In the data rows, the value 128 means zero.
Here are some points, one per row:
[ 53 174 142  87  61 107 184  78 139  39 163 127 129 138 106  90 117 128
 186  88 134 200 136 140]
[115 130 123 125 105 101 144 111 134  99 157 132 140 124 132 123 132 137
 120 126 112 148 147 112]
[182 138 162 118 150 153  48 178 127 187  66 112 140 201 142 107 120  89
 113 186 177 128  61 200]
[ 64 178 149  83  53  95 181  82 138  35 164 125 138 154 115  87 114 122
 181  99 137 205 135 143]
[184 110 122 147 179 161  78 169 123 209  94 130 125 126 135 151 143 124
  93 155 133  81 114 132]
[145  91 132 167 166 161  89 152 114 178  89 118 100 144 126 148  97 114
 139 153 145  74  74 145]
[172  92 100 165 184 142 124 151 115 188 133 144 118  69 138 173 151 150
  87 124  99  66 162  80]
[144 122 153 132 140 149  65 165 125 160  67 108 121 194 131 121  95  84
 143 177 178 120  45 188]
[ 75 122 111 134  92 102 193  75 124  74 172 133 115 104 105 127 124 155
 150  73  90 141 162  76]
[174  93 127 155 179 175  97 159 112 201  96 120 109 118 131 162 125 128
 116 149 135  66 103 131]
[181  96 127 157 175 169  97 164 113 207 101 124 102 120 137 158 124 128
 104 143 136  72 106 128]
[149 131 130 128 147 118 116 139 135 132 134 138 145 109 144 129 149 130
 101 147 118 137 145 121]
[178 132 127 119 142 121  91 167 141 153 122 137 152 120 150 125 157 127
  82 154 129 126 146 144]
[ 51 142 107 126  78 112 221  56 123  43 186 133 103  88  99 126 115 161
 190  57 103 156 161  77]
[184 105 107 154 174 142 107 164 121 200 124 141 125  91 142 159 156 146
  82 140 115  67 157 104]
[ 89 186 155  69  56  80 126 107 144  58 131 119 173 197 122  59 128 106
 146 129 148 213 124 165]
[124 110 107 141 145 125 147 113 135 123 154 138 125  92 131 146 136 145
 107 121 101 115 157  88]
[ 71 183 154  75  55  95 159  86 142  34 151 125 147 172 109  75 123 112
 174 111 141 215 127 157]
[159  93 127 163 177 173  94 149 111 192  95 117 107 127 130 159 115 112
 121 150 140  73  86 141]
[109 145 133 115 106 105 130 114 135  96 137 130 144 140 134 107 135 126
 115 136 117 165 148 132]
[ 49 161 120 111  64 106 208  69 125  35 169 129 109 120  99 109 114 135
 189  79 118 180 144 113]
[ 69 169 142  87  64  99 172  85 139  48 154 126 146 154 108  85 118 126
 163 103 135 199 137 138]
[175 122 127 129 160 122  99 157 133 160 129 146 142 109 147 137 157 132
  92 143 122 115 147 126]
[138  91 134 163 165 159  99 152 115 178  88 116  99 140 131 146 100 116
 137 147 146  82  72 144]
[ 70 130 102 133  87 102 191  77 127  66 161 126 125 115 109 126 112 145
 149  85  95 143 159  87]
[ 58 146 118 121  78 106 200  67 130  50 166 126 115 125 103 113 114 143
 177  79 107 167 151 105]
[ 64 154 132 110  74 102 188  74 137  42 166 126 126 125 102 102 121 138
 174  87 119 184 139 115]
[164 105 109 147 165 133 127 147 127 161 136 143 128  81 145 151 157 147
  89 132 108 100 160 106]
[151 133 169 113 143 141  42 173 129 161  59 103 142 218 136 101 105  78
 140 195 183 139  40 216]
[151  40  56 214 209 157 184 127 102 196 169 154  72   0 126 226 143 192
  93  79  61  10 201   4]
[ 70 201 165  55  45  96 156  92 140  26 150 125 159 183 116  61 117 107
 180 115 153 232 122 178]
[146 132 135 119 142 116 116 140 137 125 129 139 149 121 143 123 142 131
 102 146 121 146 145 126]
[ 87 133 119 115  83  94 177  91 138  70 161 126 133 123 120 117 120 145
 142  96 106 155 152 105]
[102  69 119 196 160 157 128 126 130 143 105 112  61 111 120 175  81 121
 166 114 134  61  73 112]
[176  93 101 164 182 150 110 155 122 207 115 143 111  83 141 172 149 148
  83 128 111  61 151  94]
[ 48 137 110 126  79 113 228  61 125  46 181 129  96  96  96 132 108 156
 190  65  95 156 160  85]
[162 109 114 135 164 133 123 142 124 155 141 141 135  86 144 150 155 141
  86 135 117 108 160 103]
[123 137 129 119 107 107 123 114 137 101 141 133 148 136 138 111 132 128
 113 135 121 154 141 127]
[139 128 160 135 142 147  59 165 127 150  70 104 122 198 131 109  96  83
 147 171 175 131  38 195]
[149  83 122 160 169 167 107 155 114 181  92 112  97 131 130 157 101 121
 138 144 143  75  73 133]
[182  97 115 159 188 165  97 161 114 211 101 131 110 101 133 167 138 129
  95 139 123  67 125 119]
[ 71 140 120 114  78 109 194  80 127  58 170 123 122 123 106 119 119 154
 163  84 112 157 156 101]
[ 63 190 154  68  49  90 162  87 142  35 151 118 148 175 110  69 120 114
 177 108 150 226 131 165]
[ 82 114 101 153 100 112 179  84 129  89 167 127 122  93 122 142 124 152
 126 100  92 122 170  74]
[ 52 166 132 105  63 102 198  68 130  31 170 130 130 134 102 102 111 133
 193  77 124 184 147 127]
[156 104 111 149 163 129 126 149 130 158 138 142 130  85 142 158 152 142
  86 134 103  94 160  95]
These points spread out most along one direction. How far along it is each point below, from 0 to 99? The average is 50, and the first point in the table lies past the average.
[140 136 172 119 132 148  53 165 136 153  57 104 135 217 140 106 100  74
 148 185 191 146  32 212] : 42
[177 113 117 135 167 137  99 169 128 183 121 143 136  98 155 149 156 133
  77 144 123  97 149 121] : 35
[127 137 135 117 118 106 120 127 142 107 135 140 152 133 137 116 140 126
 115 146 118 153 146 134] : 52
[179  90 103 172 186 167 109 161 115 207 111 141 100  81 130 177 139 142
  88 130 106  45 143  87] : 28
[166 105 140 141 154 163  70 168 118 183  88 112 120 167 129 132 112 106
 126 159 159 100  74 173] : 35
[191 124 124 133 163 140  81 169 123 197 103 135 143 124 144 141 154 125
  81 159 133  94 135 136] : 33
[184 102 108 150 177 149 103 164 127 199 112 138 123  91 135 165 144 138
  83 143 115  64 140 102] : 31
[185 132 151 121 161 162  49 174 122 206  74 116 139 167 138 124 130  94
 104 173 163 108  84 178] : 32
[194 155 157  94 145 121  51 185 143 175  96 139 177 164 164  95 162  98
  78 177 158 140 121 190] : 38
[135 122 157 141 144 146  61 155 135 149  70  99 122 191 137 117  97  89
 160 169 173 123  37 187] : 41
[ 66 192 162  65  45  94 163  95 140  27 148 123 147 175 107  69 121 110
 183 110 154 225 128 171] : 74
[ 76 169 144  91  62  96 178  89 132  49 157 117 142 155 110  85 120 129
 167 101 125 191 138 140] : 69
[121 148 139 100 107 103 116 123 136  99 138 128 161 153 140 104 134 122
 110 144 127 160 137 139] : 54
[179 110 108 147 171 143 103 159 123 188 122 146 138  93 144 153 155 142
  81 143 120  90 152 105] : 34
[ 59 173 134  98  66  99 186  72 132  45 157 125 132 142 103  96 115 128
 181  92 120 192 141 127] : 71
[185 115 145 126 175 168  73 173 122 199  84 122 125 149 135 140 124 107
 109 159 157  97  89 170] : 32
[ 67 180 146  77  64 102 175  85 136  42 157 123 143 162 114  81 120 127
 174 100 136 206 131 141] : 71
[150  88  95 163 171 137 156 133 122 155 156 144 114  55 132 177 148 171
 105 110  96  74 168  68] : 39
[192 109 121 150 179 154  90 171 123 203 101 128 122 113 135 161 141 131
  93 147 126  69 128 122] : 30
[186 117 130 140 172 163  77 168 123 203  92 129 132 123 144 156 140 117
  98 151 138  81 114 145] : 31
[ 56 116 101 141  90 103 219  60 119  61 176 134 110  88 106 135 113 156
 164  69  89 137 163  63] : 65
[111 123 122 128 112 104 142 102 131  98 148 128 134 115 128 122 128 139
 119 128 111 144 155 105] : 54
[184 136 137 118 153 121  82 167 135 167 118 140 159 133 157 118 166 121
  83 158 141 122 142 153] : 39
[ 58 162 131  95  69  97 193  77 131  38 167 127 129 131 110  96 118 140
 183  90 123 188 142 119] : 71
[ 90 147 131 102  83  95 146  98 135  70 147 121 148 143 122  97 121 131
 130 113 123 165 151 130] : 62
[171 116 111 139 161 135 103 163 125 178 125 140 143  94 148 151 152 140
  81 133 120  99 158 110] : 36
[186 108 117 143 176 155  87 170 125 203 102 128 127 106 142 158 148 138
  83 146 127  70 132 118] : 30
[157  91 123 165 178 166 100 153 115 197  95 123  87 126 124 159 114 116
 129 150 138  74  90 131] : 32
